One vector is turned by the same rotation once a tick. Each row is the vector after some number of ticks, and that number follows the row.
The counts run from 0 to 174.
[  2  16   4 -15  17  -7  12   1  -1  15 -42  12   6  -2  24  15 -13   3
  16 -30  -6  15  -2   8   4  -3  19  16 -21  -7 -29   5 -20   3  26  17
   1  25  16  30  -8  -3 -18 -14   0   7  -5  14  18  -1  15 -38   4 -15
  -7 -15   1  -9 -13 -12  -6  12   6 -12 -22   3   0  10  22  -3   7  28
  -8  12  -4 -21  14 -17   7  28   7 -20   6  18   2]
155
[ 10  10  -8  -8 -26 -10  -2  10  17   5  27 -11   7  12  39  -2  -9   4
 -12  -5 -14   8  18  12  -1 -36  -5  19  16   5  12  -1  -9  23 -21  33
  18   1 -11   0  -2  12  -1  14  17 -17  -4  12  18 -14  -1  -9 -11   3
 -29  15  -1   5 -21  -9  -2 -19  21  27 -14 -23  -5 -24  13  -2 -11  -3
  -7   3  -4  -4  13 -13 -16 -17   1  -3 -34  15   7]
94
[ -8  -3   2 -15  20   0  10  23 -22   1  -7   6   6 -18  12   5  30 -16
 -26 -31 -14   4   2  20  -8  -9  -5   9   6  16  11 -12   5  12  -9  -3
  30   3 -24 -11  14   9   2  19  -4  13  22 -23   5   1  31  -2  10   7
 -20 -23  -7   6 -25 -16  -5  21 -25  -4 -19 -11   1   4  -3  22  -1  20
  21 -21  -3  35   8  23 -32  18   9  -7   7   8   0]
35
[ -3  11   6   8   7  -2 -16  30  -2   3   7  14  -1  16  -2  -2  16 -11
 -24  -1 -32  -2   1   8   4 -19  13   5   6   0  33  -9  -7  -3  -7  36
  39 -26 -15   4 -21  -1   0  13   7 -14 -12 -34  19 -16   3   1  -1   8
  -2   5   8  11 -17   4  -3  -5 -39  -1  -4  -6   3 -29  -4   8 -36   5
   3 -22 -24  30 -18  -3  13  13  -7 -16   4   0  -2]
86
[ 14  24  -1   0  14 -29  -6  18  -1  -7   3   4  18  14  11  -3  -5   7
  -2 -19  14   7  17  -9   1 -14  10  23 -10   3  -4  14  -7  24  18  21
  -3 -15  13   2 -14  -2 -13  -7 -10  -5  14   1  28  -6 -12  13  -1  -1
  -6   4 -10  -4   1  15   2 -41  -9 -19 -26   6  -2 -14  -7   6 -27 -13
  -4  34 -14  13 -12  -8   6   6  29 -30  24  -7 -12]
66
[ -8 -19  10  33   7 -34 -10   9   6  -6  25 -11  -2  13   3 -21  12   8
  -4  -8 -29 -18  -1  -2  26  -6 -27   5  -1 -21   4  -1  -9   0   9 -15
   9   3  -3  -5   7  11   6  16  41  -7  20  -1 -17  10  29  18 -14   2
  -6 -27  -1 -19   8   2  29 -11  -7 -11 -16 -19   6 -17  -1  -1  -5 -19
   7   5   2   2 -15   8 -40  -9  21   5 -10 -29  -5]
7
[  6 -30  18  11  25 -12 -11   4   9  -4  -3 -11 -10 -14 -13 -10   3   3
   2  -2 -14   1   5   1 -20 -39  -4  -2  15 -29 -12  -6 -17   5 -26   7
 -14  18   1   1  -1  -6  -5  14  19   2  29  51  24 -12  24  -2  12 -19
  -5  -8 -21 -30  -7 -22 -14 -18 -19   9  -1  -8  20  23 -11   1   3  12
 -10   1  -2   7  -2  31 -28  -1  29  -4 -15  15  21]
55
[ 13  36  -9   6 -18 -23   4  -5   8  20   5 -13  -7  30  18 -13  -8  -2
   0 -15 -35  -9   7   8  28 -22  18  11   4  14  10  -8 -10  38   5  15
  31   4  -2   3 -33   5   1   6  14  -7  -8  -4  27   0  12  -7 -24 -13
 -21 -13   9  23   3   0  -6 -24   5  -2 -14  11  -4 -13  21  13 -24   7
 -19   6 -11  20  -6 -20   0  -2  -3  -7 -16   9   3]
91
[ 10  -2   2  -7   7 -14   4   3 -10 -25 -16  -4   0   0  13   1  36  -9
  -6 -11  -1 -24 -20  29  19   0  -1   0  -3 -18  16   8 -27  10  13  -6
  26  -6  -1  12  24  17 -12   5  16  11  17 -21  -3  22  19  12   3   3
  -5 -20  -7   4  -4 -18  -1  14 -28  -8   4 -25 -21  21  11 -12 -32  17
   8 -38  -8  19  16  15 -26  18   7 -10   4   3   5]
32
[  9  -6  25  -9   1 -30  20  -2 -12 -32 -26  26  22  -7  12   5  -5   6
 -11 -18  10  13  -7  12   1  -7   1  18  -6   3   6   3 -26   8  27  -1
  23   7   3   6   2  12 -20   0  19   4  -8  -1 -12  -3   8 -22   4  -2
   4 -12  -4  22 -31 -14  20  22   9 -12  -9 -25  -3  -7  14 -21   9  14
   9 -11 -17  14  22  -8  -6  16   8 -26   7  19  -7]
149
[-10 -32  14  28  10 -31 -12  13   2  -4  19 -12   6   0   0 -17  17   8
 -17  -4 -33  -7   3   0   7 -17 -30  15   6   0  -1   1  -2   1  -8 -21
   3   0 -12 -19  12   3   9  18  30  -6  25  13  -9  11  30   8  -9   8
  -4 -25  -9 -16   5   2  25 -10 -10  -5 -20 -12  10 -22  -4  13   5 -14
   5   9   3  -1 -14  15 -40 -16  25  10   4 -32 -10]
8
[ 10 -22  29  14  13 -13 -11  -7  11 -15 -10   4  -3  -7 -13 -15   8   8
   0   3  -1  -1   1  -2  -7 -27   2   1  21 -37  -9  -7 -24   7 -17   8
 -12   3   1   8  -4 -12  -7  13  19  10  23  47  19  -4   4 -10  13 -11
  -7  -2 -12 -28  -2 -27  -5 -15 -20   4   3 -11  22  27 -14  -3   3  10
 -17  -4  -7  12   3  33 -22   4  22 -13   1  22  29]
56
[ 16  -9  20  -8   9  -1  11   9  -7  12  13  26  26   3  -2  21   4 -21
 -11  -4  17   3   7  -9  -7 -31 -20  24 -12  -7 -22  14 -30 -16  18   0
 -11  17 -13 -11   6   5 -15   6  14   7  12   6   2 -17  13 -12  -1 -12
 -14   1  -5 -16 -21 -16  14  21  -2 -13 -32  12   5 -29  -7  21  17   4
  10  16 -21   3   1  -6 -20 -19  25  -9  27   2 -16]
16
[  6   8  15   9   6  -8  -6   9 -15 -11   0  -5  11  -4  -4  -6  14  12
  -8   6  -1 -22  -6  21  25  -6  25  16  12 -46   7 -19 -15  20  21 -10
   6  -1  -2   6   4   2 -10  22  -5   8  41   7  12  32  17   8  12  -3
 -18  -4  -2 -10  -7 -22   7   3 -13 -20 -13 -11  14  25   0   3   6 -10
  23   2  14  24  17  19 -37  17   8   2  19   0  26]
168
[ -7  24 -10 -17  14  13  -4  32  -3   8   6  16   1   2  18  15 -19  -8
 -25 -18  -3   6  19   5  -7 -24  21  11  -7 -13   9  -9  -4  16  12  35
  33   8 -10   8  -1  19 -19  18  -4 -12  16  -6  27 -10  25 -12   3  -8
   0 -10   8   2 -36  -8  -6  12   6   1 -13  -4  -2 -29   4  -1  -5   9
  27  -1  -7  18   3 -18 -12  20  13 -18   4   3 -13]
41
[ -2  20  -2  -7  28 -11  -6  13   6  -5 -28   6 -11  -6  27   8 -14   9
  18 -22 -11  23  -5  10   4   3  12   2 -15 -16 -18  20 -10   7  26  33
  10   1  21  26  10  14 -14 -12  -2  -3  -7  13  12  -3  24  -5   8  -7
  12  -7  -2 -10 -16  -2 -10  -9  -2  -1  -7 -24 -12  -7  17 -29 -17  25
  -4   7  -5 -30   3 -14   6  39  25 -25  -1  -6  -9]
157
[  2  34   0 -13  20 -10   8  16  -7 -16 -13  15   8  15   8  -3 -14   0
 -22 -16  -6  -5   6  22   9 -11  40  15 -14  -3  13 -13 -14  31  23   7
  33  -4  11  17  -5  14 -18  11 -12  -2   5 -12  18   6  30 -15   0  -7
   2 -22   7  20 -23  -8  -8  10 -14 -14   0  -3  13  -3  13   4  -8  17
  22  -8   4  36   8 -18  -9  22   5 -17  21   8  -1]
39
[  8  -4  -4  13 -11 -22 -15  15   8   8   3   5  14 -19  20  -1  42   4
  19  -8 -13   9   9  15 -28 -24 -14   5  15  16  -3  31   7   2  -4 -10
  -4  -4   9   1  22   7  -1  15 -34   8  24  -6  19 -21 -24   5  -2   9
  -6   3 -16  -5  -1 -13 -35 -24 -22   1  -6 -26   4   7   8   4 -26  14
 -10  27 -17  -9  10   6 -14 -12  -8   5   3   5  -9]
74
[ 16 -12  40  15   4 -29   3   3  -2 -25   3  23  31   5 -16  -7 -13   1
 -15   1   6   1   4  14  12 -13  -5  32  -2 -10  13   7 -28   0  41 -20
  -3  -8   9  -3   3   7 -15  10  15 -13  13  19   3   1   9 -10  -9  -5
   8   2  -2  12 -13  -2  13   3  -4 -26  -6   2   7 -23   3   7   2  -2
  13   7 -13  11   7   1 -24  -9  22 -11  41 -20 -16]
13
[ 29  -2   1  15  -6 -17  -3   1  -1  -5 -10   3  16 -16  -3   9  41   2
  34  17  -8 -22 -20  26   5 -17  10   0  13 -24  25  17 -28  -6  30 -18
   2 -13  14  12   7   9  -2  10 -28   7  11 -10  12  -6 -22  10   1  -5
   0  13  -1  -1  -7 -17 -27  -6 -29 -16   2 -16 -12  25   4  -4 -23  10
  -2  -7 -20   9  20   1  -8  -3 -27   5   7  10   6]
77
[ 12 -19  25  11  15 -22 -10  -5   4 -32 -20  17   3   1 -22 -22   8  10
  -8   7  -5 -15  -5  -9  -1 -20  14   4  17 -35  -8 -10 -28  10  -8  13
  -7  -2  -1  13  -8 -16 -10  15  21  16  21  32   8  11   1  -4  12 -13
   0  -2  -1 -23   1 -20   4 -13 -19  -3  -4 -12  14  26  -8 -12  -3   3
 -18   0 -13  15  -1  25 -16   8  18 -22   4  23  28]
57
[-23  -7  16   7  14 -15 -19  20  -3  -2 -11 -13   0 -22  21 -22  15  21
   3 -19 -29   5   0  21   2  -2   7   2  13 -14  13   8  19  17 -12  -6
   2 -11   8   6  13  -1  -1   8   1  -4  33  15  20  18  24   1   7  14
  -6 -14 -16 -20  -4  -1 -17 -20 -21  -3 -10 -18  18  11   6   9 -12   7
   8   8  23   1   7  23 -36  28  18   3   6 -22   0]
165
[ 18  19  22   7  11  -6  -6   0   9  26 -10  31   9  13 -13  -1  -1  -3
   3  13 -16 -10   0  19  15  -4  19  16 -13 -24  -1  19 -40  -9  37  -9
   0 -14  19  17   1   7 -15   8   7  -5 -19 -11   7 -12  16 -26  -7 -19
   9   5  11  -4 -16  -6  -7   2 -21 -22  16 -11   2 -16   6  12 -13  14
  -3   0  -4 -13  -8 -23  11  -9  -3   5  30  -5 -17]
130
[ -7   4 -10 -13  30   0 -12  22   5   3 -16   5  -5 -10  40  19  -3   9
  19 -22  -6  34   0  12  -1   0   8  -4 -14 -25 -12  17  -7   2  14  38
  10  -1  14  17  15   8 -15  -9   1 -11   2  12  14  -2  20  -8  15   2
   4  -2 -12 -29 -13  -3  -3  -6   0  14 -13 -27 -11 -11  13 -29 -20  12
  -3   1  -6 -32  -2  -5  -3  41  24 -15  -6 -11 -16]
158
[ 16 -13  10   0  20  -5  -8   2 -14 -20  -8  -2  -2 -22 -11  25  -3  15
  11  -6 -16  13 -18   1   0 -28   8   0   2 -24  12 -12 -42 -20  26  11
  -4  -8  17  17 -19  -2  -4 -10  25 -21 -23  13   5 -28  18   5  13  -7
  27   6 -26  -7 -38   0   8 -26  -1  -2 -11  -8   5 -24  -2 -13  10  13
 -12  -9 -17  -4 -13  -6   5   7  12  -5  -7   3   4]
105
[  3  -7  11   4   8 -11   3  19 -14  13  -1  13  20 -18  -3  14  28   1
   0  -2 -26   4   0   9 -19 -18 -14  24  -5   7  -3   9  -4 -24  13 -34
   4  -4   2   1   7  13  -1  17 -14  -1   4 -28  -6 -30  12 -14   0  -5
   7  -8   2  -6 -26 -12  -4   0 -26 -15  -7 -14  19 -34  -3  35  24  16
  13  22 -10   2  -2  -3 -24 -28  -7  26  19 -14 -21]
126
[ 11 -31  28  -5 -15 -16   5   1  -3  -9 -14  -2  11 -28  15  -8   1  16
   6 -11 -30  23  -3  13 -19 -41  -2  11  24   8   6  -3 -10  -7 -10 -10
  -5  10   7   4 -16  -2  10  13   7 -14 -16  37  10 -21   2 -31  13  -6
   0   9 -20   9 -33 -17 -11 -16   7   7 -11  -8  16  -2   8   5  29  23
 -20   8  -9  -1  16   6 -18 -18  -9   1 -22  21  10]
101
[  5 -29  -4   5  22  -6 -15   9   8 -16   2 -17 -15  -9  -9 -12   8   3
   9 -12 -25   7   3  -2 -19 -42  -6 -11  14 -24   3  -7 -11   6  -7   2
  -7  19   7   2  10   4   4   5  16 -10  28  44  17 -16  29   6  10 -18
   3 -18 -23 -23  -3 -12 -14 -19 -10  -4  -5   0  18  13 -11   6  -1  17
  -5  11  -4   1  -2  18 -36   6  25   1 -19  -1  11]
54
[ -9 -29  41  20 -14 -31   0  -2   2   3   8   5  28  -1   0 -20   8   5
 -24  -8 -17  -7   3   8   4 -12 -14  31   9   0  -7   4  -7   6 -16 -22
 -10   7  -9 -18   2 -13 -11  29  32   5  20  23   3  10  12 -14  -2  -2
 -24  -3  -2  -2   8 -17  12  -1 -12 -13 -12 -13  25  -9   6  24  17  -5
   0   8   4  16  11  21 -36 -24  11   6  23   1  -6]
10
[  0  15  20 -10   5  -6  19   4 -15   7 -18  17  14  -4   7   0   8  -8
 -27 -23 -12 -16   4  17   0  -3  27  20   0  14   2 -13  -6  21  -3  -7
  18  11 -15   7  -8   2 -10  19  -4  18  15 -20  21  18  25 -30   7  -7
 -22 -21   8  12 -16 -23 -17  16 -26 -11 -13   5  11  17  14  18  10  27
  12  -8  -1  40  14   4 -21  16  -6 -11  18  24   8]
37
[ -5 -12   9  -1 -11  -8   6  -1   1  32 -21  23  14   1  25  10  29 -12
  35  -4  -6   5 -14  18  20   7 -18  -1  -9 -14  -9  31  -8 -19  25  17
  11  17   7  -1   8   7   2  -8  -7  12   8  -8   8   8 -15 -10  -6  -4
 -18  -3  10 -10   5  -8 -10  33 -15  -6 -31  -8 -26  11  30  -8 -15   4
  -3   5 -27 -26  18 -12  -4  23  -8 -20  13   3 -11]
24
[ 22   0 -12  -1  22  15 -15  16  -3  11   1 -11 -13 -14 -15  24  41 -15
  12   3 -16 -16  -5  12 -13 -43  -1  -5   8  -3  11   0 -37 -15  -1  -7
   7  -4  -2   5   9  14   1  13 -16   5   5 -19  11 -27  17  19  -2 -12
   0 -10 -18 -11 -18 -22 -29 -10 -41  -8   3  -5   4  -4 -16  18 -18  28
   4 -16 -15  14  -7   6  -6 -11   0  10   2   0  -2]
80
[ -8  -3   4 -22  16   4  13  15 -16  17 -27  17  15 -23  17  26  -1  -3
   4 -36  -7  27   1   8 -14 -19  -1   9 -13   9 -19   0  -3 -14  17  19
   7  25  -6   3  -5  -3  -7  -4  -5   5   2  10  13 -14  15 -33   8 -11
 -11 -10  -7 -13 -37 -11  -1  30   0  -7 -34   8  -2 -15  12   9  27  20
  -1  14 -16  -4   9  -9 -11  20   8 -19   0  10  -3]
153
[-11   6   6  15  14  -9 -27  11  12  45   2 -20 -10   6  16 -16  -7  20
  15 -10 -52   7   4  11  22  -6   5   9   1 -21  -3   4  -2  11  10   7
   9  -4  23  13  -5  -2   1   1  20 -27  -2  19  22   0  37 -12  -3  -7
   4 -16   7 -17   6   3  -5 -29 -21  -4  -8  -7   8 -24   6  21  -4   7
  -7  17  10 -25 -19  -8  -7  16  18  12  -5 -31 -13]
1
[  4  16   4  -8  22 -12  -2  -2  -3   8 -42  13  -5  -5  29   9 -12  11
  21 -27  -8  15  -4  13  10   3  15   7 -16 -12 -20  13 -19  10  32  15
   8  11  27  27   3   3 -21 -14   6   5  -5  16  13   6  19 -19  10 -12
   2 -15   3 -16 -10  -8  -9   2   4  -8 -12 -13  -4   1  19 -18  -9  29
  -8   6  -2 -18   4 -21   6  32  17 -25   2   7  -7]
156
[ 16 -14 -12  20 -22 -34   7  -3   4 -30  11  -6   0   6  16  -1  -6  11
  12  -5 -23 -12  -4   5  11 -25 -10   8  14  -4  13 -20 -22   6  14 -10
  30  17  -1  -2 -19  14   6  17  19  -6  -7   1  -8 -10  -5  -6 -10   6
  -8 -12   2  13 -15 -10  10  -5  23  -1 -21 -30  -4  -4  11 -30   8   4
 -10   5 -23   2  18 -13 -14 -17 -12   0 -45  19  17]
97
[  8  25  -1   2 -22   0   1  11   0  38   7  -7   4  19  17   4  13 -15
  -6  -8 -33 -12   3   1  25 -25  14  17   2   9  13 -13  -9  10  -7  27
  33  14 -22 -11 -35 -10   4  10   8  -8  -1 -11  27  -1  -2  -6 -15  -7
 -37  -3  13  13  -4 -17   1   4 -12  -6 -38  10  -2  -6  12  18  -7   4
  -9   6 -22  24  -7 -13   4   5 -19 -10 -10  18  13]
89
[ -1   9  10  23 -13 -11  -4   8 -17  37   0 -21  29  -9  23  16  23  16
  16  -8 -15   0  -7   3  44   2   6  19   7 -27  -2   2   6  -5  11   8
 -10 -12  -4  -7 -13 -22  -2   8  10   3  13  -3   7  26   0  10  -2  13
 -36  11  -1 -11   3  -2  26 -17   2  -5 -54  -4  -9   2  10  12   7 -28
  -8  21   5  -9  12   6  -4   8  -6  -2  14 -13   2]
115
[ 11 -15  25 -19  -5 -16  22  -8   2 -15  -6  21  20  -9  19   3  -3  -5
 -35 -26  15   3   5  23 -14 -24 -13  29   6  13  -8   9 -23  16 -14   6
   8   9 -15  -6   9   0 -17  14  25   9   2  18 -10   2  12 -24  -2  -1
 -22  -6 -11   9 -28 -27  14   9   5   1  -5 -21   8  -6  16   4  11  24
  -3 -20  -9   8  25   9 -26  -9  13 -23   5  22  -4]
147
